(in the rows, 128 means zero)
One turn sends every row of this set to another row. A few are shown first. Where does it send the rows asked after them?
Nub: [182 115 114 125 111 146 155 137 151 124 120  89 145 170 153 146 121 163
 141  98 143 158 112 120 130 115]
ludir: [166 159 101  98 112 132 143 137 172 140 109 117 122 169 135 154 105 154
 116  67 104 105 110 141 140 125]
Mige: [161 151 101  98 135 165 173 136 120  98 111  73 137 142 140 154 138 156
 157 114 109 139 115 129 131 110]
Mefug: [164 148 100  93 128 130 146 134 165 142 113 131 132 169 141 159 100 152
 122  71  91 120 111 136 142 136]
Rad: [177 163  75 104 132 173 131 116 135 128 101  88 120 126 153 149 118 130
 132 133 122 102 111 124 140 119]
taka: [111 153  81 125 121 140 162 139 124 127  98  90 134 112 130 137 120 129
 118  73 123 113  98 140 125 133]
pezuz: [185 125 114 108 115 139 149 151 151 141 100 101 145 176 151 164 120 166
 141 106 151 152 118 123 139 123]
Lom: [138 147 110 117 138 114 176 141 142 166 124 109 114 126 131 131 139 141
 135 109 127 160 119 130 117 113]
deguk: [150 148 110 112 158 122 178 132 146 175 100 119 150 119 142 141 135 148
 109  82 127 126 118 111 136  96]
mez: [130 149  87 144 130 151 171 152 121 124  75 107 149 121 141 138 121 142
 103 100 112 110  98 139 123 132]
pifa: [173 164 114 127 108 141 144 112 127 141 106  92 139 130 117 164 141 117
 116 109 120  85 129 150 147 142]
Dafi: [160 156 116 104 128  94 149 103 135 121  98 112 151 170 164 163 108 144
 136 106 139 147 113 145 149 114]
pur: [167 161 106 126 113 136 142 116 122 157  99  91 156 140 122 145 134 128
 108 109 120  90 137 154 153 148]
vado: [135 140 115 122 119 163 146 126 143 153 126  86 135 101 122 131 131 124
 151  93 116 135 123 135 119 112]
kolut: [158 149 110 109 131  92 156 100 133 123 105 122 143 173 158 164 116 132
 118 103 145 147 105 138 140 124]
Leva: [172 163  83 131 129 112 131 150 131 115 128  65 150 140 151 164 147 126
 148  96 122 108  97 129 119 127]
fodu: [157 152 115 116 134  96 159  94 132 122 106 131 151 172 153 152 125 135
 125  93 137 145 101 148 134 113]
noze: [177 158  64 101 131 171 135 115 138 139  94  95 132 140 156 147 115 127
 137 126 118 100 102 123 133 106]
zibu: [180 160  93 132 121 116 125 134 130 114 131  60 141 138 167 158 151 132
 134  93 119 111 112 125 125 129]
Vaso: [136 142 117 131 123 167 159 149 124 137 125 100 129 124 138 137 141 119
 148 115  98 145 113 135 114 109]
zivel: [163 168  98 128 144 109 119 145 136 118 131  64 149 137 152 159 148 117
 140 102 118 115 108 130 123 126]
telal: [156 130 113 122 146 139 159 127 149 158 104  98 117 124 123 125 161 128
 158  92 106 144 106 146 137 123]
mor: [165 143  99 109 127 145 148 135 163 138 106 134 137 169 138 150  98 162
 119  66  93 115 106 138 134 125]
nepep: [168 148 118 126 162 137 153 106 132 151  61  98 159 122 138 143 141 131
 129 110 143 144 111 125 142 111]
pufoz: [156 161 132 127 155 138 142 129 128 140 101 109 173 108 148 121 149 136
 119 106 127 122 101 129 135  98]
pefoz: [161 155 105 108 128  86 157  96 128 121 105 117 140 168 157 166 120 130
 129  90 140 130 114 132 138 102]
gipev: [135 146 120  95 159 139 151 123 130 152 107 106 177 111 149 145 151 157
 134 109 142 131 113 126 136 116]
zirit: [188 114 116 114 114 139 149 138 162 134 115  87 147 165 153 158 115 160
 136 101 141 152 120 113 139 125]
Fam: [169 151 108  98 130 130 140 151 159 151 103 136 138 177 141 172 107 158
 128  75 107 123 113 138 136 128]
Mudob: [128 139  95 130 131 134 182 160 153 153  93 100 116 137 138 145 129 148
 105  92 140 130  96 108 124 119]
Rona: [151 175 110 129 129 164 146 128 120 124  98 112 128 143 126 147 105 179
 109 113 115  96 116 135 138 134]
Livap: [130 148  84 140 138 148 166 147 109 149 109  96 108 146 157 143 137 139
 106  76 131 128  92 138 140 131]
Gev: [122 138 116 101 130 161 144 155 129 148 134 100 127 128 124 150 132 146
 128 116 123 144 120 140 106 127]
Kifu: [159 150 108  99 122 124 143 136 157 130  98 120 139 173 142 171  90 154
 126  72  95 113 115 139 147 124]
matif: [161 153 108 102 135  97 155 119 134 131  94 132 143 178 155 175 121 138
 134 103 144 150 109 144 131 118]
sule: [160 147  67 104 134 173 140 119 139 133  89  83 128 144 157 151 118 117
 138 131 113 109 114 118 137 115]
sepe: [175 157 107 122 100 127 145  96 122 140  98  94 138 143 132 145 147 122
 115 106 116  91 127 150 149 144]
ladun: [189 127 103 117 102 135 152 129 160 135 113  82 136 158 157 149 115 168
 150 108 145 146 129 122 135 117]
bimo: [178 129 124 109 104 141 141 143 159 129 113  83 139 174 151 159 104 161
 139 105 136 150 122 129 144 118]
zesa: [140 152 107 125 146 138 138 113 123 141 101  91 161  96 147 127 125 136
 118  91 153 119 106 116 132  98]
rof: [109 133  99 118 145 136 157 145 134 130  80 112 149 126 125 169 125 147
 109  98 129 106 101 123 115 134]
mive: [157 154 124 123 128 162 148 157 125 164 124  83 127 139 128 139 148 141
 148  87 109 154 118 136 141 136]
gezek: [133 167  83 139 157 140 147 149 122 135  85 105 120 140 144 169 108 130
 104  80 111 129  98 133 114 128]
pasom: [176 161 109 127 101 132 145 110 121 156 107  98 150 143 114 151 139 119
 120 112 125  92 126 158 142 137]
Totan: [155 179 144 133 146 127 152 108 146 110 107  96 161 135 132 177 148 140
 129 104 124 114 110 142 122 109]
Nuken: [173 168  85 123 137 117 137 140 124 106 125  65 144 122 154 167 149 126
 145  99 120 107 108 130 131 132]
pefol: [173 133 106 148 171 136 145 120 138 157  90 102 142 114 147 148 127 139
 100  89 136 126 116 130 119  96]
lodo: [181 151  71 104 126 163 129 109 148 128  95  89 118 136 160 147 119 125
 128 117 101 101 114 124 126 114]

Rad turns into Nuken
pasom turns into noze
Now these:
zirit turns into kolut
Kifu turns into bimo
Mudob turns into Lom
Totan turns into Rona
ludir turns into ladun
pefol turns into Livap
rof turns into Gev
pufoz turns into mez
mive turns into nepep
taka turns into vado
pur turns into sule
Fam turns into pezuz
lodo turns into zibu
mor turns into Nub

One turn sends every row of this set to another row. A few are shown first. Where does it send the rows asked after them?
gud: [138 142 118 145 148  81 106 135 119 100 111 126 128 128 129 133 121 136
 106 100 133 142 114  93 133 128 152]
Siv: [116 107 130 114 110 119 104 134 131 130 105 100 138 138 175 120 107 124
 121 107 108 140 134 113 146 143 127]
mipo: [134 125 139 112 125 110 121 128 141 110  89 135 132 158 128 160 134 116
 136 115 117 126  81 118 114 108 165]
tomi: [116 101 124 107 115 123 105 141 130 126  98 101 133 133 168 134 111 119
 114  97 104 139 138 119 140 131 111]
kasa: [139 130 134 136 107 109 109 122 129 128  90 124 130 121 140 171 122 136
 109 134 130 126 127 137  62 117 117]
Vesan: [132 116 127 119  90 123 128 113 139 131 124 139 120 130 174 157 143 128
 148 122 131 147 136 144 118 124 175]
nog: [138 125 140 134 165 139 103 119 137  92 106 135 114 119 127 134 138 142
 155  82  99 147 130 138 103 113 156]
Pire: [112 123 103 154 140 110 100 134 125 155  93 102 135 114 148 143 121 135
 135 132 120 105 116 134 126 115 139]
Gefaz: [109 131 139 132 115 123  92 107 133 114 159 144 135  92 165 141 120 132
 119 105  93 134 115 122 117 124 127]
nus: [147 132 152 103 100 135 106 145 132  96  96 110 107 127 118 138 151 117
 130 127 116 147 121 140 126 137 119]
pefi: [117 150 138 120 141 131 102 119 138 112 117 116 134 107 135 115 144 119
 167 135 110  95 133 125  99 139 111]
kog: [136 148 130 149 138  75 112 140 124 103 120 130 131 113 126 138 133 132
 114  99 127 135 110  96 138 134 156]
dop: [122 125 132 138 106 140  84 104 131 114 157 134 129  97 164 132 120 139
 130 106  95 120 130 137 115 117 143]
gede: [137 125 124 137 104 108 111 134 126 114  96 123 130 124 146 173 129 141
 117 139 133 123 127 145  61 127 124]
Luze: [116 119 134 126  92 115 138 113 138 128 132 146 118 125 165 156 143 128
 157 127 130 144 131 131 129 119 172]
duzik: [148 122 150 108 106 144 116 140 128  86 116 104 104 126 120 129 139 126
 139 123 121 146 141 138 132 136 135]
rif: [117 131 158 150 110  92 133 132 151 107  94 114 117 108 134 127 141 134
 130 125 126 143 168 100 102 142 139]
nage: [113 123 139 131  93 122 145 114 135 131 129 133 122 137 175 151 153 132
 149 122 124 148 128 127 124 124 168]
fif: [122 112 126 105 115 121 107 140 119 118  98  98 134 130 178 126 111 120
 112  98 109 134 141 108 141 117 120]
Fik: [113 134 139 145 132  95 139 137 146 111  89 111 131 111 143 121 132 138
 134 113 126 131 169 103  98 157 128]
kovum: [135 150 129 149 145  87 108 152 127  94 118 137 130 111 134 141 122 140
 111 100 124 131 115 103 135 137 164]
rit: [126 128 126 106 140  92 113 119 127 114 102 166 130 119 176 150 144 137
 134 106 116 158 159 116  95 117 120]
zozup: [130 128 146 137 163 151  95 117 135 108  89 136 124 125 128 141 152 151
 148  89 104 144 134 140 112 111 140]
pituk: [137 123 140 138 152 141  96 120 133  98  86 137 117 122 126 138 142 144
 151  83  93 151 139 141 105 104 141]
kital: [113 135 141 112 130 118 102 112 143  99 117 120 137 102 135 117 152 122
 157 142 116  84 127 113 102 127 123]
gudu: [117 120 112 166 139 114  92 126 116 146 103 106 126 101 141 158 125 128
 131 119 120 117 120 136 132  97 130]
lomep: [134 143 125 139 103 108 113 116 136 121  96 127 136 126 139 164 126 125
 115 134 142 111 130 132  60 120 129]
Fizi: [139 146 124 111 136 101 108 108 123 111 111 167 141 127 170 155 149 140
 132  93 124 147 141 106  85 119 127]
Lim: [113 146 136 116 133 117 105 119 147 109 123 127 130 100 136 115 152 118
 160 146 103  93 128 114 107 136 121]
fuli: [118 119 136 123 128 103 121 135 148 111  84 139 126 140 129 155 140 104
 149 112 106 109  88 132 124 107 162]

nus turns into fuli
nage turns into gede
Now these:
pituk turns into kog
nog turns into gud
Fizi turns into Fik

